In the rows, zero is written as 128.
D: rows in a few groups, each row roughly a mix of its group's directions:
D (112 x 10):
[[ 60 124 167 124  80 140 125 150 110 154]
 [ 94  93 153 136 133 106 189 167 161 135]
 [129 123 129 162 123 109  80  95 187 169]
 [157 171 139 155 143 144 124  81 184 156]
 [ 74 169  82 135 139 103  90 128 136 161]
 [ 96  72 143 103 115 159 109  69 138 140]
 [136  85 149  86 111 170 174 100  96 115]
 [179 189 136 151 138 129 102 177 140 129]
 [117 138 175  88  88 138  78 121  85 124]
 [182 124 104 138 181 130 109 105 177 110]
 [130  81 142 101 104 138 164 163  69 111]
 [126  94  61 135 144 121 146 150  81  95]
 [109 160  81 146  92 161  97 156 167 153]
 [178 172 122 113 130 162 176 101 125  93]
 [101 116 136  73 120  89 115 158  73 106]
 [128 164 157 126  90 115  76  74  99 139]
 [ 94 174 106 142 167 104 138 164 127  76]
 [148 149 163 123 162 166 141 108 195 147]
 [118  74 150 129 157 117 172 105 108  75]
 [117 106 157 131 136 135 189 176 178 137]
 [ 78  80 142 118 134  90 119 175  93 127]
 [156 137 141 149 122 111  96 211 107 138]
 [100  99 153 100 107 139 139 121  55  96]
 [106  69 107 136 102 145 129 182  90 108]
 [180 111 140 149 111 125 102 192  94 143]
 [103  85  86 106 138 108 114 161  76  99]
 [ 87 101 126 108 132 101 157 174  76  97]
 [106 105 161 171 140 145 147  96 189 153]
 [ 72 132 169  96 119  94 112 168 145 157]
 [169 170  91 160 128 139  90 145 166 159]
 [145 149 137 165 141 152 111  79 188 158]
 [174 190  92 152 155 105 132 157 133 118]
 [103  94 139 108 133 113 183 117  93  71]
 [ 87 122 161 131  74 129 133 156  82 168]
 [ 88  82 110  98 135  94 121 159  80 103]
 [109  84  89 177 156 117 180 126 145 122]
 [ 92  69 170  97 101 152 112 101 135 147]
 [100 123 192 121 125 121 120 134 190 162]
 [175 176  74 121 144 124  88 105 111 123]
 [113  78 167 141 141 113 168 101  82  98]
 [ 95  79 121 109 142 100 157 142  69 101]
 [ 71 134 148 144  84 129 138 169  88 158]
 [ 82  78 156 129 102 108 160 180 122 126]
 [192 135 112 122 170 124 113  87 167 104]
 [188 141 102 133 172 124 117  93 167  99]
 [119 176 105 160 139 123 103  92 192 136]
 [157 182 109 135 120 138  79 142 170 165]
 [ 88  77 132  99 113 135 135  66 134 157]
 [128 124 137  90  95 144 118 145  51  97]
 [ 89  94 104 116 127 124 160  54 135 118]
 [ 60  82 130 102 127 129 148  80 136 125]
 [182 184 111 100 140 159 106 100 104 115]
 [111  99 104 103 119 109 146 164  60  94]
 [150 197 115 144 144  96 138 182 120 122]
 [ 78 122 170 138  83 134 122 153  96 172]
 [118  56 128 132 122 108 132 162  72 119]
 [ 76 125 138 119 127 130 115  74 188 152]
 [160 197 128 154 142  98 132 178 130 121]
 [ 79  71 162 105 104 150 122  95 114 147]
 [114 157  97 145 116 153  82 154 159 186]
 [111  58 143  99 109 158 119  81 145 125]
 [165  75 161 119 140 106 164 102  98  91]
 [173 197 110 159 143 102 124 161 125 136]
 [ 66 122 152 137  79 145 119 145 103 171]
 [134 183 112 178 131 135  91 154 152 168]
 [143  76 168 136 128 103 171 153  81 113]
 [150 179 158  81 120 136  74 102 114 132]
 [179 179 129 160 147 120 101 180 130 121]
 [ 73 112 149 126  74 141 130 163 100 164]
 [133 196  99 166 150 112  99 133 168 125]
 [108 168  93 169 140  80  91 156 151 136]
 [157 189 113 121 166 103 133 159 158  92]
 [ 85  94 131  91 124 143 146  59 136 146]
 [140 188 101 169 138 133 104 114 183 126]
 [117 175 125 145 129 102 158 201 112 108]
 [120 155  98 163 116 158  81 145 171 172]
 [116 147 167  90  94 117  66 113  92 131]
 [178 179  99  99 150 147  78 118 131 128]
 [128 108 160  74 141 177 164  91 107 114]
 [110  88 149 108  98 170 127 148  69 100]
 [180 182  93 129 148 146 100  85 128 128]
 [133 148 178 110 134 130 135 156 199 159]
 [ 62  82 129 131 166 107 104  96 138 128]
 [128 197  86 156 149 100 136 138 146  96]
 [143 124 110 112 112 158 143 124  48  89]
 [141 142 113 171 180 147 126 101 155  71]
 [153 147 100 105 138 156  61  96  92 114]
 [113 148 152 112  88  99  80  93  75 127]
 [178 107  86 122 175 117 152 122 144  81]
 [149 116 155  98 103 200 126  96 135 158]
 [107  54 140 115 118 131 167 110  92 103]
 [ 78  98 162 128  79 134 139 141  83 157]
 [105 116 130 104 131 151 158  48 159 121]
 [ 71  96 118 123 155  83 138 155  89 100]
 [ 69 113 174 122  90 130 134 157  94 157]
 [183 167 111 132 168 122 104  95 170 112]
 [124 138 169 170 116 130 149 109 194 164]
 [129  80 131 109 142 116 176  99  99  72]
 [122 144 174  76  95 135  86 128  83 120]
 [ 84 128 132  91 140 145 166  64 150 110]
 [105 148 137 104 160 120 131  52 169 138]
 [119 183 123 135 104 142  79 146 153 181]
 [ 60 135 154 140  77 145 119 137 105 162]
 [178 102 151 120 118 153 123  63 146 161]
 [ 61 117 128  91 158 100 132 150  84 122]
 [ 92  68  82 165 122 105 133 141  99 114]
 [ 77  92 114 131 131  85 152 165  94  94]
 [ 84  99 121 103 131 127 162  55 142 119]
 [ 78 123 165 128  81 132 125 166  98 169]
 [ 96  59 138 154 114  92 108 169 119 130]
 [ 89  86 162  70 108 151 147 130  99 145]
 [100 119 171 109  82 129  73 114  87 129]]
one row of each group, then the others: which group is each in?
[206 137 103 137 165 114 128 101 145 103] -> H
[105  99 104 169  73 103 123 135  75 121] -> Z
[ 85  90 121 110 134 136 150  53 142 124] -> X

[183 186 100 145 150 103 135 159 139 106] -> H
[174 180 124 119  97 157  81 108 100 130] -> Z
[166 186 138 144 140 135 126  86 177 153] -> Z
[108 126 183  84  87 137 101 137  82 120] -> Z
[ 49 137 162  99  90 138 128 132 114 137] -> H
[143 151 165  75 102 157 130 133  71 105] -> Z
[171 147 162  99  83 176 130 134 139 166] -> X
[135 204 116 124 134 132  90 127 179 133] -> H
[129 152  99 173 153 104  93  87 178 138] -> X
